In the rows, 128 means zero.
Named turns come first, each shown by rows before and after it. Which turns, in which order, take the first row of each pair that follows to the second? Write the first one first, as in the answered first pair.
turn j116:
[126 146 138 144 160 121 139  97 156 151  98 133 145 152 156 119 121 105
 125 121 143 167 171 149 150 124 183 103 137 119] => [121 124 121 143 179 104 127  85 134 127 115 143 119 138 158  77 131 109
 104 134 145 144 153 124 117 118 187 150 132 132]
[135  91 152 128 131 115 139 130 161 102 109 177 143 132 102 115 134 118
  91 116 134 187 139 103 158 177 106 133 126 163] => [107  81 119 140 159 117 154 136 138 138  99 158 151 134 102 136 131 110
 137 114 141 180 122  94 146 182 146  88 164 130]
[ 96 119  87 118 145 128 120  91  99 137 117 106 102 123  95 106 152 145
 187 157 146 142  58  74  78 135 133 130 126  95] => [148 157 160 101  78 143 108  91 159 101 115 128 115 135  92 115 147 154
 132 150 134 178 108 115 131 132  60 158  66 135]
[152  96 125  94 110 109 120 139 118  90 133 151 107 120 108  99 150 120
 119 118 150 126 101 109 129 157  66 191  88 139] => [141 121 125 101 104 136 148 162 133 150 103 125 150 140 106 172 133 110
 180  97 154 156 114 139 168 168  87  94 122  98]
turn j368:
[106 153 102 139 130 120 138  98 125 140 135 108 121 149 110  90 123 130
 136 142 124 146 124 124 129 123 137 126 149 130] => [118 164 111 137 120 119 138 107 132 143 145 102 122 156 116  95 117 132
 121 140 117 139 137 135 130 117 131 126 143 140]
[103  66  98 132 142 149 105 152  88 127 139 152 130 101  90 164 144 107
 168 148 141  76  74 139 132 131 146 139 148  94] => [117 124 118 115  83 166  94 142 115 123 148 116 129 122  64 180 143 140
 177 147 138  98  67 146 129 122  85 135 127 101]
[122  89 107 129 153 132 136 138 125 136 149 143 106  85 121 124 127 139
 102 105 125 136 115 106 136 135 184 142 153 148] => [114 120 107 116 121 152 126 114 136 128 139 123 103  90  91 133 135 164
 136 106 132 166  87  91 133 137 145 139 147 137]
turn j74:
[106 125 114 130 164 136 117 105 124 124 118 124 111 130 136 124 118 146
 137 136 139 155 106 116 105 120 130 126 129 131] => [108 115 114 136 177 131 125 113 125 131 116 133 115 129 147 127 115 134
 128 133 137 149 117 123 113 122 148 119 135 132]
[140 117 145 122 130 116 109 109 143 105 117 143 116 131 127  99 143 133
 103 118 130 124 127 119 123 122 112 171 104 142] => [142 104 147 129 145 111 116 119 142 112 115 152 122 131 141 103 139 120
  94 116 127 117 142 130 131 123 135 164 109 142]
[118 159 155 134 131 105 148 158 144 155 141  87 115 169 143 116 137 122
 107 122 117 115 144 122 115 108 148 110 150 145] => [117 161 150 127 121 112 144 165 140 155 148  79 115 166 136 122 136 129
 111 123 116 109 137 120 108 106 132 111 150 145]
[132 142 112 110  99 136 115 129 126 140 120 117 139 137 115 138 119 135
 158 123 119 129 121 120 122 151 103 115 133 122] => [129 147 120 120 109 129 115 103 138 136 106 125 135 147 117 124 122 130
 158 125 125 150 125 113 129 153 119 123 129 122]

Between the rows of a pair lie two turns.
[161 163 136 110  68 142 116 165 127 109 178 107 116 128 121 144 109 155
  98 127 109  92 141 145 107 114  53 153 105 163] => [144 112 104 111 106 136 114 172  89  97 182 129 105  97 125 121 118 146
 101 134 115  61 117 121  87 121  78 175 119 157]
j368 then j74
[108 150 101 139 138 142 132 108 118 142 125 102 114 133 105 126 144 150
 165 141 129 121  99  94  94 127 107 123 143 118] => [110 127 109 162 180 123 148 106 126 158 108 130 123 140 137 120 137 117
 145 136 130 125 136 109 120 132 168 112 153 117]
j74 then j74
[107 165 124 130 112 133 106  85 135 131 123  96 126 146  98 135 130 155
 166 124 123 161 101  96 123 123  96 126 143 136] => [107 143 134 155 156 107 116  65 143 133 103 128 123 154 127 109 129 127
 141 125 126 173 129  98 139 127 155 137 147 141]
j116 then j74
[104 143 149 147 145 151 120  96 159 126 115 155 103 149 144 125 133 144
 165  82 138 117 162 106 156 151 156 119 166 122] => [117 117 143 138 148 141 112 121 138 105 146 171  91 127 155 105 134 142
 125  87 128  74 164 107 137 145 146 155 156 147]
j74 then j116
[143 192 163 133  91 111 111  62 176 124 118 102 123 164 120 108 127 147
 125 129 132 175 142 120 137 122 107 139  95 129] => [165 136 152 135 121  93 132 156 139 148 164 120 138 141 170 126 104 108
  65 119 108  86 186 165 138 111 145 123 111 150]
j368 then j74
[122 190 134 140  79 116 106 118 147 118 138 104  76 152 110 136 122 157
  87 141 129 138 172 132  89 100  97 178  75 136] => [ 99 164  98 147 114 101 106 113 111 122 145 101  61 141 112 115 128 154
 101 149 134 113 145 104  55  98 128 187  96 125]
j116 then j116
[131 167 118 141 113 124 122 131 118 151 141  94 133 166 136 125 133 132
 115 140 118 110 122 147  98 100 137 132 132 128] => [132 173 125 143 113 122 121 118 126 145 134  94 132 171 134 120 134 135
 115 142 120 122 124 145 102 102 134 137 128 128]
j74 then j116
[155 168 143 153 145  90 120 140 144 135 138 125 140 179 143 103 115 111
  95 154 119  98 144 127 120 128 137 133 105 138] => [157 159 162 150 144 104 118 127 160 121 110 153 153 171 136 108 119 104
 102 150 127 130 148 130 153 142 129 137  97 132]
j368 then j116
[145 103 149 160 143 100 132 167 136 103 134 163 133 143 173 136 115  77
  85 133 127 124 192 155 160 119 170 147 133 160] => [ 88 102 102 159 158 132 127 120 113 109  87 144 133 131 123 150 136 100
 198 134 161 172 112 102 145 145 172 117 168  97]
j116 then j368
[132 139 104 132 131 121 123 164 140 133 136 118 133 115 131 184 112 124
 129 120 119 105 103 131 150 148 114  98 144 116] => [128 134 101 132 136 123 122 160 137 132 132 121 133 112 129 183 115 124
 135 121 121 107  97 126 149 152 118  99 147 111]
j368 then j368
[119 123 110 121 173 128 147 108 108 107 114 128 125 127  84 120 138 123
 153 120 125 136 128 129 107 146 150 114 124 114] => [123 116 103 115 170 131 150 132  99 114 123 125 130 120  87 131 134 121
 151 117 120 116 130 137 105 144 146 105 128 115]
j74 then j74
[131 126 119 103 122 133 148 175 113 165 150 112 139 116  99 166 112 127
 141 131 116  68 136 149 115 115 143 101 158 108] => [119 133 111 100 115 145 142 158 112 158 137 107 137 113  80 167 119 138
 168 132 123  87 114 134 111 121 129 101 158  97]
j368 then j368
[122 163 148  84  85 122  84 117 150  98 127 149 110  97 110 110 110 135
 146 145 118  98 122 106  78 133  72 154 124 153] => [114 105 131  99 144 102  97 132 125 104 121 187 112  77 139  94 109 102
 128 146 119  72 134 106  82 141 136 159 145 149]
j368 then j368
[161 153 156 136  98 118 111 113 152 104  90 119 161 137 119 157 159 122
 152  79 113 143 111 149 176 108 111 141 121 126] => [131 109 108 153 161  95 118 109 105 117  97 122 143 125 134 129 165 108
 164  89 120 107  85 117 136 107 175 148 157 111]
j74 then j116
